The rows of T fall into 4 groups and each row is roughly a mix of its group's hidden directions.
T (106 x 10):
[[ 16  -4  -6   2   2  26 -16  13   7  -2]
 [ 11  -4  11 -21  -7   2 -21   8  -2 -14]
 [  0  -7 -21  18   1 -10  15   1  10 -15]
 [  2 -17   3  21  -2  -4  20   8   8  12]
 [-22   1  -2  -7  -7   1  21 -18  -5   9]
 [-11  14  27  -4  -5   8   8  14   0  -3]
 [ 16 -17   1  -5   5  13  -7  16   4 -18]
 [-15   4 -13  17   0 -12  21  -5   6  10]
 [ 21 -13 -11  -7   2  11 -17  15  -2  -4]
 [-10  13 -25 -13   5 -12   0  -7   9  -9]
 [ 22   0  -5  17   7   9 -15  10 -14  -2]
 [  8   8 -12 -13  11   4 -24   9 -11  10]
 [  5   1  23  -5  11  11 -14  16 -11  -7]
 [-12 -11 -18 -20   0   6   9 -16  -1   6]
 [ -1   5  -5   4 -10 -28  12 -14   5 -11]
 [ -1  -9  -7  30  13  -8  14  -1  -2  -1]
 [  2  22 -18  -5   7 -14 -11   2   8 -13]
 [-18  12  17 -18  -8  -9   1  -4  -2  13]
 [ -9  -4  -2   4  -6 -16  26 -12   0  14]
 [-20   8   3 -29  -1   0   1  -1   2  10]
 [-21   4  -8   1  15 -12  17 -13  -6   9]
 [-15 -13  -4 -21 -12   1  13 -14   6   6]
 [-14  12  15 -22   1  -7  -3  11  15  -1]
 [ 23  -7  -1   4  -1  21 -13   8  -5  13]
 [ 23  -2  -2  10   7   5 -20  16  -4  -5]
 [-20  13  19 -12  -3 -11  13  -8   0   2]
 [  2  12   6 -30 -12   9  -7  -3   4  -8]
 [ -6  14  -7   0  -8   0   3 -11   0  31]
 [-17  10  -3  26   1 -10   6  -1  15   7]
 [ 14  25  -6  -8   0  -4 -21  -5  -2  -6]
 [  9   4  -8  12  -8 -14  -6 -12  -6  26]
 [ -8   1 -15   5 -10 -17  17 -17   4  12]
 [ 19  11  -2   7   6  -6 -18  19   1 -11]
 [-20  18   2   9   5 -11  16 -14   0   4]
 [ 16  -3  14  -3  -2   8 -15  24   4 -10]
 [-18  14 -14 -11   4  -9   9 -20   2   1]
 [ -1  -8  18  25   6  -4   9  14   1  11]
 [ -2  -8  -9   9  -9 -20  19 -13   0  13]
 [  5  -3   6  26  10 -16   7 -13 -10   5]
 [ -6  -9 -16   5  -9 -21  19 -12   7   0]
 [ 15 -13 -27   8 -10   2  -3  -5  10   2]
 [ 20 -12   2 -12  -7  20 -15   0  -9   5]
 [-24  10   7 -21  -2  -7   8  -4  10   5]
 [  4  11  12   1  10  18 -23  13  -3  -4]
 [  0 -12 -15  12  -6 -26   5  -6   5 -11]
 [  9   4  -1 -12   5  24 -19  10   2 -12]
 [ 17 -16 -11  14   8   4  -4   8   1 -20]
 [  3  -3  19  19  -7  -3  15   4  12 -16]
 [  4 -12  15 -20 -13  16  -3  15   2  -3]
 [ 16  -7 -11   0   2  12 -21  10   6 -18]
 [ -6  -4  29 -11   9   1  10  11 -11  -3]
 [ 17 -21 -16   7  -6 -14  -5   0   1 -14]
 [  0  10  -7  30   8  -8   9 -12  -8   0]
 [ -7  -5 -17  12  -8 -19  16 -12  11   2]
 [ 24 -15   4 -10   0  13 -12   8 -12  -2]
 [ -9 -27 -16 -10   5   9  12  -1  -2   6]
 [ 19 -12   8 -14   3  20  -6  13  -7  -4]
 [-11  26  -4   6   3 -20   2  -2  10 -10]
 [ 17 -25  -5  18  -4  -8   3  10   3  -3]
 [-25  16   7  -6   2 -11  15  -9   6   4]
 [-22  10   3   8   3  -6  17  -6   0  21]
 [ 16  -3  -9   2   5  25 -14   4  -5  15]
 [ 22   0   0  17   5  10 -14  13 -12  -4]
 [ -4  -5   1  26   8 -21  12  -7  -4   5]
 [-16   3   7  16  10   0   2  14  19 -15]
 [ 19 -23   5  -1 -12  10  -6  11   6 -10]
 [ 21 -11 -10 -14  -3  15 -17   8  -2  -3]
 [ 12 -28   4   0 -16   8   6   1   8 -10]
 [ 24   1 -13 -11 -13   7 -20  -2   0  -1]
 [ 18 -16  -9  26  -2   0   3  -6  -2  -8]
 [ 20 -12 -10  -2  -3  11 -22  12  -1  -3]
 [-20  -7   6 -18 -12  -2  17 -10  12   1]
 [-13  15 -21  -2  15 -18   5  -4   2  -4]
 [ 21 -11  -5  -6   1  16 -18  11  -1 -12]
 [  4  -4  28  21  -8   1   3  11   1   1]
 [  9  -3  22   5   5  15   0  12 -10  19]
 [ 12 -19  -6  18  13  10  -9  14  -4  -6]
 [ 14 -19  -4  17  11   2  -7  11  -3 -17]
 [ 13  28   2   2   0  -8 -18   3   1  -9]
 [-14  24 -11  -4   1 -17   3 -11   9  -7]
 [-21  14   4   9   6 -17  16 -10   3   2]
 [-25   8   0 -12  -3  -1  16 -16  -4  11]
 [-23  12   1  -5  -8 -17  18  -6   7   3]
 [ 17   2  -2 -21  -9  12 -18   2   1 -11]
 [ -5  31   3   5   1 -17  -4  -6   5  -6]
 [ -4  14   3 -24 -20 -10  -8  -6   3   8]
 [ 26 -12  -7  13   3  -1 -15   9   3  -9]
 [ -9  -4  -1  24   5 -20   8  -4  -4  15]
 [ 17 -15  -4   4   6  16 -19  14  -5  -1]
 [-17  21  -6 -12  -4   0   7 -18   1  12]
 [ -2   6  -1 -27 -17  -2  -6   4   9 -16]
 [-24  11  -2   0  -4 -13  16 -13  12  -4]
 [-21   3  21   1   3 -19  10  -3  -5   4]
 [  2 -15 -16  21   6   5  -5  15  -2  14]
 [  6  15  -6 -26 -16  10  -7  -6   5   3]
 [ -8 -10  -8 -21 -12  14   4 -20   0   6]
 [ 15 -19 -19  14  -2   4  -1 -12  -9   1]
 [ 14 -25   4  -1  -7  17  -6  14  -1   1]
 [ 20  -9  17   3 -13  15 -14  11  -1  -2]
 [-15  -7  -9   3  -6  -9  20 -23   5   2]
 [ 15  -5   1  -4   5  15 -22  13  -1 -16]
 [-10  13  -2  -5   4  24   8  -4   1  22]
 [  4 -13 -22  12  -9 -17   8  -7  10  -4]
 [-17   2 -21 -17   1  -3   8 -18   3   1]
 [-19  16  -6  -4  -5 -11  14 -18   1  11]
 [-18 -14 -16 -10   8   0  17 -11  -3   8]]

Each list below has four rows that fit no group; the rest each fit one group, if only roughly. Name those rows in the order they come.
- Z_662: [-28  -3   7  11   7  -9  15   9   2   6]
- Z_458: [ 24  -7 -10  17   7   3 -17   7  -6  -6]
- Z_66: [-20  15  -3  -5 -11 -11  17 -10   8  11]
- Z_84: [ 13 -23 -11  16   5 -14   0  11  -1   0]
- Z_474: [-13  20  12 -11  -6  -8  12 -17   0  10]
- Z_890: [ 15 -10  -5 -25 -10  12 -11  -1  -5  -6]
- Z_119: [-16  25  -4   3  15  -7   1  -5 -11  10]
- Z_402: [-23  19   4  -2   0 -16   6 -15  -3   1]
- Z_178: [  8  22  -4  -8   2   8 -21  -2   4 -17]
- Z_102: [-21  15  20  -6   5   2  11  -2  -5  12]
- Z_679: [ 17  -3  17  14  -8   4 -11  20   4  -8]
- Z_573: [ 15 -23  -3   9 -13  18   4  -4  -6  -3]
- Z_789: [ 19   7   5  17   1  -8 -18  15   4 -10]
	Z_84, Z_890, Z_178, Z_789
- Z_701: [-24   4   1  -5  -5  -3  24 -11   0  11]
- Z_340: [-17  11  10  14   0 -16  13  -7  -4  16]
- Z_821: [ -7 -17   4 -19 -17  15  11  -5  -1   7]
- Z_249: [ 27  -6   3   6  -1   2 -20  14  -1  -5]
- Z_972: [ 22 -15  -2   8   0  13 -15  15   3  -5]
- Z_64: [-18  27  -2   0   5 -17   4  -4   7  -1]
- Z_390: [  9 -15  -1  15  16  21  -6  12  -5   1]
- Z_177: [ 11 -17  -5   7  10 -17  -2  13   6 -19]
- Z_375: [ 18  -6 -19  -4 -15  -7 -20   6   4  -4]
- Z_444: [  8 -17  -4  11   2  -4 -10  13  10 -24]
- Z_457: [ 18  -9   4  -4   4  17 -23   9  -9   3]
- Z_957: [-13  29  10   0  14 -11  -3   8   2   1]
- Z_192: [  0   4   4 -28  -1  12 -15  13  -3   7]
- Z_241: [ 12 -14  13   2  13  14 -18  13 -10  -4]
- Z_134: [ 10  -6  27   7  -9  13  -2  -4 -11  13]
	Z_701, Z_249, Z_64, Z_177
- Z_268: [ 19 -23 -14  16   5   1  -2  -2  -9  -3]
- Z_545: [-21  12  -4  -2  -7 -10  21 -11   8   8]
- Z_263: [ -5 -18   2 -22 -17  16   7  -2  -3   5]
- Z_575: [  1  -2 -14  27  11  -9  16  -8   0   2]
- Z_718: [ 10 -22  -1   3   3  22 -11  11   1 -12]
- Z_689: [  7 -28   5  -5  -9  17   1  -6   1  12]
- Z_737: [ 22   7  11 -11 -13   7 -16   4   2 -13]
- Z_985: [  3 -18 -10  26  10  -9   0  10  -1  -8]
- Z_607: [  1 -21   0  15  12   0  -1  17   0 -18]
- Z_80: [ 23  -6  13  -1  -6  17 -16   5 -10   5]
- Z_400: [ 21 -11 -13   4  -5  -2 -17   8   3 -17]
- Z_525: [ -2   4  18  25   6 -13   8  14   0   1]
- Z_581: [  8  -7   3 -17   3  22 -14  14   1 -13]
- Z_518: [ -5  14  -2 -13 -18 -19  10 -15   7  -3]
- Z_846: [-15   7  -4  15  17 -20  13   7   1  -2]
	Z_268, Z_718, Z_689, Z_737
- Z_71: [ 14  -1   2   6  22   2  -6   5 -22  14]
- Z_505: [  9   3  -3 -27 -14  10 -16   3   2  -5]
- Z_311: [-16  26   7  11  11  -8  10  -4  -6   2]
- Z_292: [ 17 -14  -1  -8  -3   4 -20  13   0 -18]
- Z_613: [  4 -18   2   5  10  18 -12  16   3 -16]
- Z_550: [-17  18 -14  -6  15 -18   2  -1  -1  -3]
- Z_600: [ 11   4   0   0  12   7 -22  17  -2 -19]
- Z_158: [-23  15  -7 -15   5  -5   6 -12  -5  13]
- Z_157: [ 13  23   4  -3  -6 -11 -19   9   2 -12]
- Z_671: [ 22 -19   7   9  -9  12  -3  11  -1 -11]
- Z_206: [ 10  -8   1 -14   2  22 -15  15   1 -13]
	Z_613, Z_550, Z_600, Z_157
- Z_133: [  0 -24  22  12   4   3  10   8  -6   6]
- Z_204: [  6  24   8   8   3 -24  -7   8   2  -4]
- Z_512: [-23  19   9  -5   5 -12   4   0  -2  16]
- Z_184: [ 10 -17  15   3   9  15   3  22   0  -4]
- Z_949: [-24   2   6  12   6 -12  15   1  -2  16]
- Z_354: [ 16   7   1 -18 -12  14 -19 -10  -3   1]
- Z_96: [ -8  -2  -3 -19 -10   0  25 -13   0  11]
- Z_199: [ 12 -25  -8  18  -4  -9  10  -4  -8   4]
- Z_61: [-20  16  10 -14   0 -10  13 -13  -9   5]
- Z_753: [ -2 -29  13   5  -6  14  11   6  -1   6]
	Z_133, Z_204, Z_512, Z_199
- Z_915: [-13   7   2 -28   7  15  -8   8   5   0]
- Z_584: [-10  11 -17 -20  -8   1   7 -20   4  -3]
- Z_913: [-16   2  -8 -10 -16   7  19 -17   4   8]
- Z_465: [ 12  10   6   3   9  -4 -17  18  -1 -21]
- Z_127: [ 10  -9 -12 -20  -4   9 -11  13   4 -17]
- Z_439: [-2 -8 24 18  8 -7  3 17 -3 -4]
- Z_711: [-20  10  16 -21  -4  -1   6   6  11   0]
- Z_75: [ -1 -14  10  19   8  -9   0  17   8 -17]
- Z_911: [  0 -17  13   0 -22  13   3   7  14  -7]
- Z_891: [  9  -6  -8  -8   3  25 -18  16   0   4]
	Z_915, Z_913, Z_465, Z_127
- Z_900: [ -3 -18  -6 -29 -10   8  -4  -2   4   6]
- Z_27: [ 23 -14   3   2  -4  14 -14  16  -4  -6]
- Z_130: [ 11 -26  -8  -9   5  17  -3   8  -9   7]
- Z_212: [ 18   4  -6   7  20  -4 -13  17 -13   1]
- Z_236: [ 15 -17  -3 -13   0  18 -10  -3 -14   9]
- Z_325: [ 21   1   0 -15  -4  20  -8  -3   1 -16]
- Z_599: [-12   4   3  -6 -14 -30   7  -5   4  -8]
- Z_78: [-10   6  -1   6   4 -34   0  -6  -6   6]
- Z_761: [-24  -1   6 -16  -4  10  16 -10   1  11]
- Z_962: [-12  13 -16 -17   1   2  -5  -9  10 -19]
- Z_931: [ -5  26 -13 -13  -6  -5   5 -18   2   4]
- Z_238: [ 18 -24  -7  10   5   8 -10   3 -13   0]
- Z_186: [ 17 -20  -3  18   6   1 -15   8  -9   5]
	Z_78, Z_761, Z_931, Z_238
- Z_33: [  1  -1   8   2  10  26 -13  19  -1  -7]
- Z_986: [-25   3   7   6  -4  -6  21  -4  -2  14]
- Z_200: [ 11  20  -4  -3  -9  -6 -18   7  12 -16]
- Z_485: [ 16 -17  10  -8  -9  10 -10  18   8  -8]
- Z_121: [-28  20   8   3   7  -4   6  -3   8  -3]
- Z_745: [-22   6 -19  -4  13  -8   8 -13   7  -7]
- Z_370: [ -8  13 -16 -20  -9   0  -3 -19   9  -5]
- Z_652: [ 15  11   2 -12 -17  10 -21  -3   6  -8]
- Z_645: [-18  21   8   5  -4 -14  10 -14   8  -2]
- Z_522: [  6 -22  -9  11 -12   4  14 -18   0  -3]
- Z_4: [-19 -21   5  11  11   0  14   7  -8   5]
	Z_33, Z_986, Z_745, Z_4
- Z_259: [-13   9   9 -29 -11   3  -6  -2  10   0]
- Z_952: [-12   7  -8 -21  -8  10  -5 -13   7 -18]
- Z_609: [  7 -28  -2  -8 -18  13   8  -5   0  -1]
- Z_360: [-16 -12  -3   1  -7 -14  21 -17   1   9]
- Z_647: [  5 -17  -1  12   7  -9   2  10   2 -27]
- Z_919: [ 10 -13  -2  -4   7  21 -15  19  -1  -8]
- Z_770: [ 16  22  -5   3   7 -11 -18  10   0  -9]
- Z_391: [ 23  -8  13   0  -8  16 -16   7  -7   3]
- Z_868: [ 13  14  -1   3  15  -3 -23  18  -3  -2]
- Z_176: [ 15 -12  -9   1   5   6  -5   8   4 -29]
- Z_98: [  1 -21  -4  22  12   0   2  16  -1 -10]
- Z_468: [-23  -6   2   5  -5  -6  25 -13  -4   5]
- Z_910: [-15 -23 -14 -10  -7   6  15  -3   9   0]
- Z_216: [ 12 -14   7  -7   6  15 -19  15  -5 -12]
	Z_259, Z_952, Z_360, Z_468
- Z_48: [ 13 -14 -17  -4  -1  14 -11  -2 -18   9]
- Z_45: [ 17 -17   7   2  -6  21 -15   9  -3  -4]
- Z_341: [ -5 -11  -6  19  15 -15  11  -4 -11  15]
- Z_335: [ -9  13 -14 -17  -5  -3  -4 -14  -5  21]
- Z_247: [  5 -22  10   0   0  17   4  -7 -15  17]
- Z_950: [-18  19   0  -6  -9 -10   8 -18  10  -7]
- Z_568: [  2 -16   1  23  -5 -16  13   0   1  14]
- Z_355: [-17  12  15   5   2   1  16  -4  -2  22]
- Z_118: [ -7 -17   2 -17 -14   5  12 -20  -4   0]
- Z_504: [-18  26  -1  -4  14 -14   0  -4   0   7]
	Z_45, Z_341, Z_335, Z_118
- Z_479: [  9 -11 -10 -18   5  18 -13  11   3 -13]
- Z_663: [ 16 -14   3   4  13  17 -15  11  -6 -11]
- Z_746: [  4 -14  -2   8  13  20 -11  21  -3  -2]
- Z_801: [ 20 -12   2  -7  -1  10 -24   9  -5  -8]
- Z_803: [ 15  -2  16  17   0  -4  -3  15  12 -17]
- Z_805: [  3  19  11  -4  12  -5 -18  21   4  -4]
- Z_313: [-16  13  17  -5  13  18   4  12   8  -4]
- Z_429: [-15  18  11 -13  -7  -5  10 -15   1  13]
- Z_904: [ 14 -18   8  12  -5  19  -3  17   0  -1]
- Z_224: [  7   9  15   7   7  19 -18  12  -6  11]
- Z_43: [-14   5  -2   0  -7 -21  19 -17  -3   9]
- Z_500: [-12  -8  -2  20  16 -18  14   4  -7   2]
- Z_469: [-16  11  -2  -5  -4 -20  15 -10   3  16]
	Z_479, Z_904, Z_500, Z_469
- Z_942: [ 16 -18  -1  14   5   1 -11  17   4 -15]
- Z_201: [ 18   4  -1  28  11  -5  -7   6   0 -10]
- Z_823: [-21   3  14  11  10  -5  12  -2  -6  18]
- Z_459: [  8  16   7  -8   7  14 -22   9   7 -12]
- Z_373: [ -1 -25  12  -3 -16  17   7  -3   0   8]
- Z_976: [-24  18  19  -6   8  -1   4   1   1  -7]
- Z_529: [  7 -19  -8  21  -5  -7  12 -15   6  -8]
- Z_11: [ -8  13   6  -8  23  17 -10   0 -11   8]
- Z_503: [-24   8  -6   2   8 -14  18 -13   3   2]
- Z_437: [-15  16  -3 -13  -6  -2  14 -16  -2  16]
- Z_816: [ 18 -15  -9 -12   6  17 -12   4 -12   6]
- Z_451: [ -2 -13 -26 -10   9   4  11 -11  -7  11]
- Z_226: [-15 -22  -5  -8   7  16   9  -3  -7  13]
- Z_672: [ 15  14  10  17  10  -8 -12  16  -6  -3]
	Z_459, Z_11, Z_451, Z_226
- Z_781: [  8   9   6 -25  -4  22 -13  -1   0  -2]
- Z_650: [ 18 -22  -3  17  -4 -16  -1   5  -5  -3]
- Z_477: [  9  17   7  16   3 -13  -9  18   7 -13]
- Z_502: [  4 -16  16   9 -19  13   4   0   4  16]
- Z_323: [ 18 -27 -13   2 -11   3  -4  -7   5  -5]
- Z_586: [-13   5 -22  -5  -5  -9   9 -12  16 -12]
- Z_218: [  0  -7   9 -12  -2  15 -20  21  -4  10]
- Z_492: [-18  -6  -1  12  17 -14  20   1  -5   6]
- Z_685: [ 20   3   0   4  -4   2 -18  21   7 -14]
- Z_638: [ 21  -2  21   4 -10  13 -13   3  -8   4]
- Z_641: [  7  15  -2 -22 -18  -4 -12 -10   3   9]
- Z_845: [ 11  -3 -12 -13   5  18 -13   0   2 -22]
- Z_265: [ 18  18   8   9   2 -18  -9   5  -9 -12]
- Z_245: [-16  17  -6  -4 -11  -9  15 -12   6  17]
- Z_858: [ 12 -16  20  -6  -9  16  -8   7  -7  10]
	Z_502, Z_845, Z_265, Z_858
- Z_415: [-21  20  21  -4  11   4  -3   3  -2  -2]
- Z_28: [-20   7   2 -14  10  16   9 -15  -7   8]
- Z_784: [-17   7 -12   4   5 -17  12 -21   5   6]
- Z_882: [ 18 -18  -7  21   6   1 -13   9  -6  -1]
- Z_967: [-3 34 14 -4  5  0 -1 -1  5 -4]
- Z_842: [-17 -11 -23 -14  -1   0  10  -4  12  -4]
- Z_77: [-14   7  -7 -26 -13 -14   4  -6   5   7]
- Z_994: [-24  23   0  -3   3   3   9 -11   8   6]
- Z_440: [-15  23  21 -10   4   1   1  12   1   2]
- Z_396: [-19   7  -6   3  -4  -6  24 -10  12  12]
- Z_105: [-21   7   9  13  21 -10   9   5  -1  -8]
- Z_29: [ 21 -21  -5   1  -9  16 -10   7  -6  -4]
- Z_626: [ 16 -28  -7   2 -13  13   2  -3  -3  -3]
	Z_28, Z_967, Z_77, Z_105
- Z_307: [-18   1   4  10  -2 -22  14  -9  -2  14]
- Z_698: [  6   1  -2 -17 -23  12 -12  -8  12  -9]
- Z_280: [ 10 -19  11   1  -2  27  -5   7  -8   4]
- Z_549: [ 25 -12 -10   5  -1   3 -20   7  -3  -8]
- Z_839: [-16  17  -6  -6  -9  -3  17 -14   7  15]
- Z_376: [ 15 -29 -14  -2  -6  -1  -4  -2  10  -8]
- Z_895: [-20  28  -6  -5   4  -3  -4 -12   4  -1]
- Z_850: [ 15  17   2   0 -10  -1 -20  10  10 -15]
- Z_317: [ -9  -9  -8  20  11 -16  18  -7  -4   2]
- Z_172: [ -4  21   2  22  -2 -14  11 -11   4  -6]
- Z_69: [-12  20  -2  -3  -7  -7  15 -18   4  16]
- Z_103: [-13  11   5 -14 -13 -11  19 -16   1   8]
- Z_91: [-18  28  13  -4   7  -3   2   5  -4   6]
- Z_759: [ -1  12 -16 -19   0  17 -11  -6   7 -13]
	Z_280, Z_317, Z_172, Z_103
- Z_831: [  9 -25   1  -5   6  21  -7  12  -7   5]
- Z_381: [ 13 -23  -3  22   4  -1   1  12   1 -10]
- Z_974: [-12 -14  -8  21  12   1  12  15   5  -7]
- Z_495: [-14   4 -18 -24   2   5  -4 -10  10  -9]
- Z_978: [-23  21   1 -14   2   3  10 -10   5   1]
- Z_848: [ 19   2   2  -1   7   3 -24  20   0  -5]
- Z_955: [ 16 -24   2  -7  -3  21  -3  -4  -9  -1]
- Z_544: [-14  12 -15 -17  -8  -4   4 -20   9  -4]
- Z_55: [-15  -6 -19 -18  -8   0   7  -9  15  -8]
- Z_9: [  3   4 -25 -19 -10   7   1 -16   5   1]
	Z_831, Z_381, Z_495, Z_955
- Z_252: [-10  14  -9 -14  -7  -5 -22   8   8 -14]
- Z_975: [ 22 -12  -3  11  13  16  -8   4  -5 -12]
- Z_7: [  5   6 -16  -6  12  22 -18  10  -6   5]
- Z_433: [  7   7  13  -7   8  19 -21   8 -13   0]
- Z_872: [  4  10   6 -25 -11  15 -11  -4  -1  13]
- Z_514: [-17 -16   3   2   4   2  22 -12  -7  14]
- Z_225: [  7 -13  18   4  -6  25   4   4  -3  14]
- Z_427: [-12 -13 -16 -19 -12   7   7 -10  11  -5]
- Z_908: [  5 -25  -2  -1  11  13   4   4 -15  16]
- Z_221: [  2   6  11  16  -2 -24  15  -9  -9   6]
- Z_142: [ -2  29   4   1   2 -12  -3 -19  -7   3]
	Z_252, Z_7, Z_225, Z_221
